Some points:
-0.28:0.89:-1.39:-0.84:1.29:-0.45:-0.25:0.73:1.55:0.92:1.63:0.70:1.36:-2.21:1.51:1.55:0.17:-0.36:-1.22:-0.97:-1.20:-0.01:1.26:1.06
1.01:-1.44:1.08:1.40:-0.25:0.69:-0.21:1.37:0.27:1.27:-0.64:1.00:1.01:0.37:-0.89:-0.07:-2.30:0.27:-0.32:-0.71:-0.51:-0.65:-0.47:-1.38
-1.51:0.55:-0.97:-1.16:-0.19:1.60:-0.19:0.11:0.61:0.73:0.27:1.03:0.99:0.26:-0.90:-0.44:-2.30:0.18:-0.35:-0.61:-0.81:-1.12:2.11:-0.92
-0.43:0.31:-0.03:-0.34:0.33:-0.42:0.53:0.41:-1.73:0.92:-1.18:-1.05:-0.42:0.16:-0.50:-1.54:0.28:-1.19:-0.51:-0.46:1.65:1.12:1.07:0.82
-0.45:0.51:0.26:-0.27:1.67:-0.31:2.23:-0.88:0.37:0.90:-0.02:1.09:-1.48:-1.35:-0.30:-0.54:-0.15:0.37:-0.14:1.48:0.75:-0.66:-1.27:-0.60
0.01:0.29:-0.06:-0.15:1.36:-0.23:0.15:-0.34:0.62:0.71:-0.73:-1.25:-1.76:-1.06:-0.81:-1.04:0.19:-0.63:-0.06:2.14:0.30:-1.25:1.40:-0.77
-0.25:0.41:0.21:-0.25:0.25:-0.18:0.17:-0.12:-1.63:0.68:-1.96:-0.62:-0.67:-0.40:-0.78:1.73:0.12:-0.73:-0.34:-0.75:1.41:1.21:0.71:0.68
-0.32:0.59:0.29:-0.36:-0.34:-0.22:0.39:-0.19:-1.43:0.72:-1.36:-0.59:-0.71:-0.06:-0.75:1.46:0.13:-1.05:-0.52:-0.71:1.64:2.13:0.69:0.56
0.91:-0.67:-0.17:0.92:-1.68:1.11:-0.03:0.67:0.99:1.62:-0.61:0.82:0.27:0.45:1.96:-0.93:0.75:-0.46:-0.63:-0.55:-0.37:-0.10:-0.84:1.24
-1.09:1.34:-1.13:2.04:1.51:-0.64:-2.36:-0.43:0.36:0.32:0.84:0.65:0.41:-0.32:-0.83:-0.43:0.84:-0.32:-0.75:-0.62:-1.06:-0.94:-0.88:0.92
-0.58:1.24:-0.75:-0.13:-0.94:-1.06:0.36:0.73:0.62:-1.40:0.38:-1.59:0.62:-0.88:0.79:1.26:0.58:1.00:-0.06:1.31:0.79:-0.61:1.48:-1.21
-0.66:0.51:0.88:-0.31:1.90:-0.52:3.17:-0.78:0.46:0.98:0.56:0.85:0.19:-1.05:-0.41:-0.48:0.20:1.18:0.00:1.20:0.95:-0.03:-0.89:-0.64
0.74:-0.78:-0.04:0.91:-0.59:1.52:0.14:-1.97:0.37:0.50:0.90:0.62:0.92:1.57:-1.11:-0.36:0.98:-0.36:-0.59:2.49:-0.68:0.34:-0.02:-1.01
-0.70:0.50:1.45:-0.47:1.09:-0.35:0.97:-0.41:0.76:-1.93:-1.06:-1.46:0.00:-0.30:-0.33:-0.37:0.76:-1.37:0.17:-1.57:0.60:-0.33:-1.56:0.76
-0.35:1.01:0.68:-0.20:-0.51:-0.64:-0.96:-0.07:0.71:1.14:-0.51:-0.87:-1.08:-0.59:1.56:1.62:0.45:-0.92:-0.31:1.42:0.43:-1.56:0.78:-1.44
-0.46:0.25:0.59:-0.57:0.94:-0.25:0.07:-0.26:1.23:-1.89:-1.20:1.67:0.11:-0.61:-0.89:-0.86:0.45:-0.92:-0.30:-0.91:1.27:1.31:1.77:0.85
-0.90:-1.27:-0.34:-0.68:-0.50:-1.12:-1.17:1.79:0.27:-0.87:0.40:1.23:-0.07:-0.03:0.78:1.11:0.61:0.69:-0.17:0.87:0.90:0.37:-1.05:-1.97
0.68:-0.90:-0.12:0.95:-0.44:-1.73:1.67:-1.47:0.57:0.68:0.96:0.33:0.49:2.04:-0.48:-0.31:0.70:0.44:-0.64:-1.05:-0.54:-0.25:-0.43:-1.04
-0.75:-0.92:-0.24:-0.70:-0.19:-0.61:-0.91:1.34:0.45:-0.74:0.40:1.28:-0.52:1.66:0.40:1.44:1.03:1.20:-0.01:0.90:0.85:-0.46:-0.39:1.30
0.72:1.45:0.16:2.40:-0.17:1.14:0.88:1.60:-2.06:-1.38:-0.03:0.51:-0.12:0.81:1.44:-0.86:0.47:0.85:-0.35:-0.47:-0.62:-0.41:1.63:-0.90
-0.77:0.55:0.56:-0.70:-0.36:-0.50:0.50:0.19:-0.94:0.51:-0.68:-0.99:-1.41:-0.11:-0.72:1.18:0.26:-0.71:-0.47:-0.17:-2.06:2.97:0.64:0.55
1.10:-1.18:-1.93:0.84:0.99:-1.36:0.93:-2.07:0.46:0.46:-1.31:0.39:0.08:1.79:-0.10:-0.13:0.48:0.77:-0.36:-0.81:-0.87:0.02:-0.50:-1.24
0.76:-0.81:-1.12:1.17:-1.46:1.33:0.26:0.09:0.77:-1.45:-0.79:0.67:-0.74:-0.43:1.76:-0.92:0.27:-0.06:-0.62:-0.51:-0.76:0.13:-0.87:1.36
-1.49:1.81:-1.78:1.36:-0.51:-0.79:-0.12:0.07:1.03:0.62:0.07:0.45:0.93:0.83:-0.78:-0.90:-1.97:-0.78:3.89:-0.32:-0.50:1.06:-1.04:0.45
-0.55:-0.85:-1.04:-0.70:-0.42:-0.69:-0.59:1.96:0.47:-0.57:0.45:1.11:-0.51:1.27:0.33:1.20:0.84:1.28:-0.05:1.07:1.04:-0.48:-0.39:1.46
0.81:-1.27:0.91:1.24:-0.83:0.97:-1.20:-1.10:0.20:0.51:-0.33:-1.47:1.23:-0.02:-1.26:0.09:-1.82:1.39:-0.33:-0.66:-0.75:-0.71:-0.23:1.25
1.17:-0.88:-0.45:1.33:-0.14:-0.41:-0.10:-0.54:-1.19:0.37:1.76:0.57:0.53:-0.37:1.02:1.44:0.22:-1.69:2.64:-0.31:-0.09:1.12:1.01:0.40
1.30:-1.72:-0.28:-1.90:0.50:-0.58:-0.59:-0.45:-1.31:0.60:1.22:0.43:0.39:-0.66:1.14:-1.34:0.64:-1.12:3.18:-0.37:-0.91:-0.67:1.17:0.73
-0.51:0.22:0.82:-0.32:1.08:-0.44:-0.47:-0.40:0.84:0.61:-0.43:-1.10:-1.83:-1.03:-0.53:-0.70:0.45:-0.13:0.07:-1.36:0.77:-1.22:1.00:-1.16
1.40:1.22:-0.35:-1.38:-0.14:1.44:0.29:-0.12:-2.05:0.89:0.18:0.70:-0.84:-0.15:-0.90:-0.23:0.60:1.51:0.07:-0.61:-0.66:-0.61:-1.44:-0.72
0.71:0.98:0.49:-1.03:-0.92:1.09:0.91:0.28:-1.82:-1.55:0.03:0.76:0.09:0.06:1.45:-0.80:0.60:1.19:-0.21:-0.75:-1.03:-0.35:1.38:-0.99
-0.57:0.48:1.67:-0.28:1.04:-0.41:0.96:-0.38:0.31:-1.73:-1.22:1.37:0.44:-0.67:-0.96:-0.31:0.55:-1.13:-0.03:1.75:0.39:-0.97:-0.84:1.25
-0.45:-1.19:-0.53:-0.33:0.52:-0.49:-0.70:0.90:0.15:-1.09:0.84:-1.31:-0.85:1.48:0.77:1.39:-2.39:0.53:-0.53:0.89:0.65:-0.13:-0.62:1.04
1.05:-1.11:-0.39:1.27:-0.68:1.08:-0.27:1.51:0.75:-1.56:-0.43:0.57:-0.36:-0.30:-1.29:-0.75:0.62:0.33:0.04:-0.43:-0.84:0.76:-0.67:-1.33
-0.82:0.43:0.93:-0.67:-0.31:-0.62:1.03:0.54:-1.03:0.63:-1.31:-1.05:-0.84:0.08:-0.61:1.39:0.31:-1.09:-0.33:-0.19:-2.18:2.15:0.65:0.59
-0.93:0.72:-1.53:-0.88:0.87:-0.92:-1.31:0.67:-2.46:0.58:1.45:0.45:1.63:-1.11:-0.94:-1.10:0.45:-0.96:-1.14:-0.37:-0.73:-0.77:-1.43:0.62
-0.86:-1.24:-1.25:-0.63:0.49:2.35:0.24:1.73:0.36:-1.09:0.81:-2.04:0.32:-0.20:0.92:1.35:0.71:0.33:0.21:0.90:1.03:-0.19:-1.06:-1.34
-1.35:1.01:2.61:-0.61:0.42:1.98:-1.94:-1.51:0.28:1.20:-0.76:-0.56:1.39:0.99:1.73:-0.43:-1.09:1.54:0.26:0.89:0.80:0.85:-0.66:0.52
2.67:1.49:1.84:-0.63:0.49:-1.38:-1.77:-0.46:0.52:-1.15:-0.20:-1.04:1.08:0.69:1.08:-0.70:-1.56:1.18:-0.27:1.25:0.87:0.93:-0.61:0.55
1.54:1.51:-0.21:-1.55:-1.15:1.08:0.62:0.44:0.64:-1.50:0.47:0.65:0.28:1.06:-1.08:0.06:-2.23:-0.36:-0.18:-0.82:-0.67:-1.18:-0.81:-0.86
-0.56:0.53:0.54:-0.39:0.04:-0.55:-0.89:-0.26:0.86:0.69:0.37:-1.07:-2.42:-0.78:-0.76:-0.96:0.45:-0.28:-0.11:-1.26:1.04:-1.31:0.97:-1.04
-1.32:-1.68:0.79:-0.53:-0.24:-1.16:-0.65:0.05:-0.11:-1.22:0.30:-1.18:0.02:1.12:1.24:-1.52:-2.06:0.84:-0.45:1.02:0.46:0.20:-0.41:0.69
0.91:-1.05:-0.24:1.50:-0.66:-0.50:-0.24:-1.24:-1.51:0.09:1.77:0.74:-0.43:-1.72:0.94:1.67:-0.12:-1.09:2.59:-0.34:-0.31:-0.11:0.80:0.76
0.50:-1.00:-0.39:0.79:-1.25:1.18:0.55:-1.46:0.61:0.50:0.72:0.61:0.63:-0.01:-0.65:-0.35:0.57:0.13:-0.62:-0.65:-0.05:0.49:-0.68:-1.20
0.94:-0.85:-0.07:0.83:-1.92:0.99:-0.13:-0.27:0.80:0.80:-0.03:-2.02:1.64:-0.25:-1.25:-0.59:1.26:0.52:-0.16:-0.31:-0.43:-0.09:-0.45:1.36
There is one direction along which these points spread out most. Take the direction at right angles to it along which they spread out most. Then take the direction at right angles to both along which they spread out most. Go by this last direction. How far along it is each point below, from 0 to 99? The average is 50, and the first point in the table lies past the average. One standard deviation of the points above along it is 16.
-0.66:0.51:0.88:-0.31:1.90:-0.52:3.17:-0.78:0.46:0.98:0.56:0.85:0.19:-1.05:-0.41:-0.48:0.20:1.18:0.00:1.20:0.95:-0.03:-0.89:-0.64 >> 26
0.50:-1.00:-0.39:0.79:-1.25:1.18:0.55:-1.46:0.61:0.50:0.72:0.61:0.63:-0.01:-0.65:-0.35:0.57:0.13:-0.62:-0.65:-0.05:0.49:-0.68:-1.20 >> 33
2.67:1.49:1.84:-0.63:0.49:-1.38:-1.77:-0.46:0.52:-1.15:-0.20:-1.04:1.08:0.69:1.08:-0.70:-1.56:1.18:-0.27:1.25:0.87:0.93:-0.61:0.55 >> 46
-1.49:1.81:-1.78:1.36:-0.51:-0.79:-0.12:0.07:1.03:0.62:0.07:0.45:0.93:0.83:-0.78:-0.90:-1.97:-0.78:3.89:-0.32:-0.50:1.06:-1.04:0.45 >> 55
1.01:-1.44:1.08:1.40:-0.25:0.69:-0.21:1.37:0.27:1.27:-0.64:1.00:1.01:0.37:-0.89:-0.07:-2.30:0.27:-0.32:-0.71:-0.51:-0.65:-0.47:-1.38 >> 33
0.91:-0.67:-0.17:0.92:-1.68:1.11:-0.03:0.67:0.99:1.62:-0.61:0.82:0.27:0.45:1.96:-0.93:0.75:-0.46:-0.63:-0.55:-0.37:-0.10:-0.84:1.24 >> 51
-0.86:-1.24:-1.25:-0.63:0.49:2.35:0.24:1.73:0.36:-1.09:0.81:-2.04:0.32:-0.20:0.92:1.35:0.71:0.33:0.21:0.90:1.03:-0.19:-1.06:-1.34 >> 69
1.30:-1.72:-0.28:-1.90:0.50:-0.58:-0.59:-0.45:-1.31:0.60:1.22:0.43:0.39:-0.66:1.14:-1.34:0.64:-1.12:3.18:-0.37:-0.91:-0.67:1.17:0.73 >> 74
-1.32:-1.68:0.79:-0.53:-0.24:-1.16:-0.65:0.05:-0.11:-1.22:0.30:-1.18:0.02:1.12:1.24:-1.52:-2.06:0.84:-0.45:1.02:0.46:0.20:-0.41:0.69 >> 56
0.94:-0.85:-0.07:0.83:-1.92:0.99:-0.13:-0.27:0.80:0.80:-0.03:-2.02:1.64:-0.25:-1.25:-0.59:1.26:0.52:-0.16:-0.31:-0.43:-0.09:-0.45:1.36 >> 40
0.74:-0.78:-0.04:0.91:-0.59:1.52:0.14:-1.97:0.37:0.50:0.90:0.62:0.92:1.57:-1.11:-0.36:0.98:-0.36:-0.59:2.49:-0.68:0.34:-0.02:-1.01 >> 32
-0.32:0.59:0.29:-0.36:-0.34:-0.22:0.39:-0.19:-1.43:0.72:-1.36:-0.59:-0.71:-0.06:-0.75:1.46:0.13:-1.05:-0.52:-0.71:1.64:2.13:0.69:0.56 >> 53
